0: [171,149,127,123,101,94,107,177,123,95,94,146,157,94,151,184,152,95,138,156,94,93,93,171]
1: [92,94,167,150,120,129,129,94,132,185,194,92,91,151,196,124,106,150,188,110,174,180,203,93]
2: [112,94,96,98,102,111,154,152,97,95,99,137,148,113,106,125,137,154,132,133,137,131,148,133]
3: [112,109,94,95,131,135,147,186,105,118,100,135,141,194,127,121,121,143,125,149,168,137,113,134]
4: [108,98,109,106,96,122,110,156,118,115,123,178,150,143,95,99,111,175,165,155,94,126,136,126]
5: [92,111,190,207,196,183,149,94,113,195,204,92,91,105,205,107,96,102,142,93,118,174,144,93]
6: [164,181,148,95,96,94,94,130,110,100,101,109,128,133,95,95,106,103,94,105,131,124,156,137]
7: [132,94,94,95,96,94,94,160,199,159,126,142,106,94,95,172,220,199,147,143,111,94,100,154]
8: [137,179,156,119,123,135,123,137,95,95,94,121,149,124,128,117,116,95,94,112,130,97,97,146]
9: [154,171,140,125,115,143,155,177,95,95,97,143,135,163,124,110,97,95,115,98,94,117,149,164]
10: [169,129,127,132,135,94,103,159,154,95,94,105,136,102,137,185,150,101,94,171,117,93,93,178]
11: [119,94,94,95,99,104,101,179,177,138,119,143,134,94,127,197,208,136,163,168,97,93,93,158]
12: [172,134,106,112,116,103,141,171,155,100,94,115,130,94,139,212,156,95,102,179,99,93,93,170]
13: [92,104,161,224,185,181,117,94,145,198,189,92,91,130,199,95,96,118,122,102,146,162,125,93]
14: [165,167,98,117,120,94,99,143,147,95,94,108,123,94,128,172,168,95,137,162,94,93,93,165]
15: [92,94,167,167,143,149,94,94,161,216,207,92,91,136,165,97,102,178,194,149,94,181,161,93]
16: [150,136,169,132,111,115,129,131,95,95,94,137,154,166,120,121,119,95,94,166,94,112,108,149]
17: [92,94,94,111,151,196,134,103,128,169,168,127,124,163,103,95,123,155,113,93,94,171,146,93]
18: [105,112,108,95,96,94,94,116,151,135,160,134,159,94,95,112,152,177,173,124,147,165,200,129]
19: [115,118,102,95,96,94,94,98,156,144,155,142,113,94,95,95,142,202,157,137,160,180,159,115]
20: [126,133,112,148,173,182,203,122,110,132,121,142,162,173,113,95,96,95,94,93,175,164,118,93]
21: [127,94,94,95,96,94,95,161,156,123,100,127,125,98,149,194,205,144,176,159,94,93,93,152]
22: [92,94,166,150,114,149,108,94,108,181,172,92,91,171,182,100,102,150,190,132,173,176,159,95]
23: [92,94,94,100,196,174,153,94,137,158,166,153,120,175,95,99,96,162,121,93,94,175,154,93]
24: [125,133,129,134,205,171,170,94,106,123,125,93,132,159,119,95,96,95,94,93,94,154,130,93]
25: [154,176,158,123,132,128,185,157,95,95,94,118,137,94,95,119,110,95,94,116,157,101,139,157]
26: [138,124,116,144,198,177,173,94,95,116,119,111,134,173,97,95,96,95,94,93,162,143,125,93]
27: [121,94,94,95,114,94,94,191,222,120,115,137,125,94,145,204,204,166,177,176,141,93,93,167]
28: [155,168,136,102,96,107,116,152,95,101,110,115,142,123,95,95,106,109,124,142,134,143,172,137]
29: [136,152,107,120,164,167,132,94,118,135,148,118,125,96,95,95,96,105,94,93,102,160,167,93]
30: [107,94,94,95,96,107,102,117,118,113,119,137,135,128,120,113,141,141,151,121,122,126,97,119]
31: [154,162,169,131,121,124,149,171,95,95,94,121,152,194,115,130,96,108,94,107,120,121,122,150]
32: [139,96,94,95,96,94,94,152,195,142,136,131,95,94,107,169,180,190,183,189,182,93,119,144]

[112,94,96,95,98,108,128,129,95,120,101,138,131,128,111,158,165,159,132,143,162,118,157,118] 2 30 3
[129,127,101,165,182,186,146,115,95,130,123,116,140,149,108,95,96,95,94,93,94,159,110,93] 24 26 29
[92,115,227,194,123,132,114,94,102,149,136,92,91,113,180,114,96,95,146,140,188,143,120,133] 22 13 5
[130,123,129,136,206,185,177,120,107,118,144,109,125,137,118,95,96,95,94,93,108,147,123,93] 24 26 29
[153,103,96,144,130,143,94,132,172,142,162,109,108,98,95,151,157,113,94,93,94,103,93,93] 30 29 14
[92,94,177,155,123,94,94,98,201,186,172,92,91,94,171,170,169,148,180,190,95,114,117,116] 15 21 32
[111,94,94,107,104,116,136,102,112,102,129,170,151,141,110,135,148,144,157,148,154,112,113,139] 30 2 4
[133,124,115,162,190,190,167,108,103,133,135,103,136,132,105,95,96,95,94,93,94,155,129,93] 24 26 29
[107,94,97,95,109,105,153,131,95,109,109,158,163,151,107,147,147,153,147,138,177,142,132,128] 2 3 30
[139,143,122,135,169,178,124,113,121,134,134,116,104,146,95,95,96,135,94,93,122,160,132,93] 29 24 26
[99,114,103,120,98,125,131,126,136,107,110,145,142,138,95,103,146,153,144,122,118,119,113,133] 30 2 4
[153,173,165,136,130,131,174,126,95,95,94,137,135,107,105,121,96,95,94,125,107,97,151,161] 25 8 9
[126,94,94,95,121,99,94,173,223,126,116,116,127,95,141,193,200,152,174,202,137,93,93,152] 27 11 21
[109,119,94,105,96,119,119,151,149,116,134,166,161,131,104,95,148,159,126,139,183,139,100,129] 30 2 3
[107,109,107,95,100,132,131,126,120,110,120,143,164,189,139,129,134,134,133,163,154,122,124,127] 3 30 2
[115,102,94,95,102,130,173,132,95,110,130,131,151,153,115,125,145,145,142,117,118,134,143,138] 2 30 3
[156,129,94,132,166,141,103,111,136,142,137,114,94,94,100,137,133,117,111,93,94,111,93,93] 29 30 24
[169,168,117,131,96,94,94,148,165,103,100,116,124,94,113,187,192,112,143,174,115,93,93,171] 14 10 0
[132,125,125,154,186,189,164,106,95,121,123,132,129,119,95,95,100,95,105,93,94,157,126,93] 24 29 26
[155,188,170,119,119,130,159,168,95,95,94,120,152,181,135,155,98,95,94,137,214,113,114,156] 31 8 25
[92,142,220,200,140,119,134,94,117,140,126,92,91,95,208,151,96,107,150,142,101,107,139,124] 5 13 22
[110,94,94,95,151,152,101,94,187,175,186,132,114,94,95,118,116,184,165,93,164,171,147,93] 19 18 17
[96,116,94,95,99,114,103,111,128,100,125,184,162,134,130,110,145,167,145,126,134,129,108,118] 30 4 2
[128,143,114,145,193,187,161,94,95,124,139,123,94,155,95,98,96,95,94,93,184,143,154,93] 26 20 24
[148,153,146,144,133,125,152,174,95,95,94,125,153,187,103,126,96,95,94,144,140,106,125,142] 31 16 9
[160,131,111,115,115,110,144,204,136,95,94,111,127,103,138,207,158,95,129,172,124,93,93,159] 12 10 0
[92,94,133,129,113,94,94,100,196,192,184,92,91,94,179,158,147,176,205,170,161,120,127,129] 32 15 1
[172,150,100,132,108,98,139,163,138,95,94,108,124,117,166,204,172,95,106,185,94,93,93,191] 12 10 14
[159,134,94,140,171,125,94,127,145,134,157,106,107,94,99,139,148,95,106,94,98,107,93,99] 29 14 30
[125,102,94,95,96,94,94,120,201,151,126,108,131,94,124,167,223,171,169,170,181,93,95,142] 32 7 27
[110,113,103,96,98,100,160,155,126,114,101,141,122,123,120,136,156,159,134,123,190,134,124,137] 2 3 30
[172,132,97,105,124,94,148,186,153,95,94,92,144,97,122,186,151,95,94,170,94,93,93,189] 12 10 14
[92,94,157,142,108,143,136,99,132,185,176,92,91,109,204,134,96,162,196,96,199,157,182,104] 1 22 15
[92,94,149,141,96,94,94,94,202,191,198,92,91,94,154,150,171,171,211,136,132,133,129,102] 15 1 19
[161,200,145,124,96,94,94,132,124,99,99,106,130,166,95,97,96,100,118,93,148,175,150,139] 6 28 31
[146,152,152,139,135,99,151,137,95,95,95,145,143,130,135,128,96,95,95,112,115,102,132,143] 8 9 16
[92,126,188,200,110,122,94,94,109,157,119,92,91,106,213,198,126,113,111,171,148,93,108,136] 10 8 13
[141,140,146,101,118,139,167,109,95,95,94,152,173,157,141,131,113,95,94,122,158,111,95,137] 8 16 31
[151,178,150,132,111,127,175,149,95,95,94,132,125,161,141,95,96,105,95,128,94,118,139,151] 9 31 16
[141,137,104,142,200,190,182,137,95,122,130,144,133,104,107,95,96,95,94,93,94,153,102,93] 24 29 26
[143,185,127,111,142,123,146,134,95,95,94,139,145,156,100,153,115,95,95,148,168,98,116,137] 8 25 31
[151,176,131,159,131,146,176,153,95,95,94,137,154,193,116,99,96,95,94,131,139,104,104,135] 31 9 8
[92,111,219,199,144,103,110,94,142,144,125,92,91,94,213,169,102,95,116,145,131,93,109,138] 13 5 10
[92,94,157,159,126,126,105,94,104,187,177,92,91,148,161,111,100,170,203,136,150,170,156,93] 22 1 15
[161,204,150,95,96,94,105,104,140,99,103,147,120,102,95,95,96,121,126,100,124,134,163,154] 6 28 8
[151,111,94,143,184,145,109,94,215,144,136,126,91,94,95,129,140,121,94,93,114,103,93,96] 29 30 17
[107,94,105,95,96,124,128,123,95,107,114,178,150,150,106,124,135,129,172,134,94,121,156,133] 4 2 30
[179,158,106,95,96,94,94,170,163,95,94,115,135,109,117,186,183,97,127,150,94,93,93,186] 14 0 12
[92,94,160,198,203,188,98,94,173,209,204,92,91,102,183,121,106,131,126,99,163,138,137,93] 13 5 15
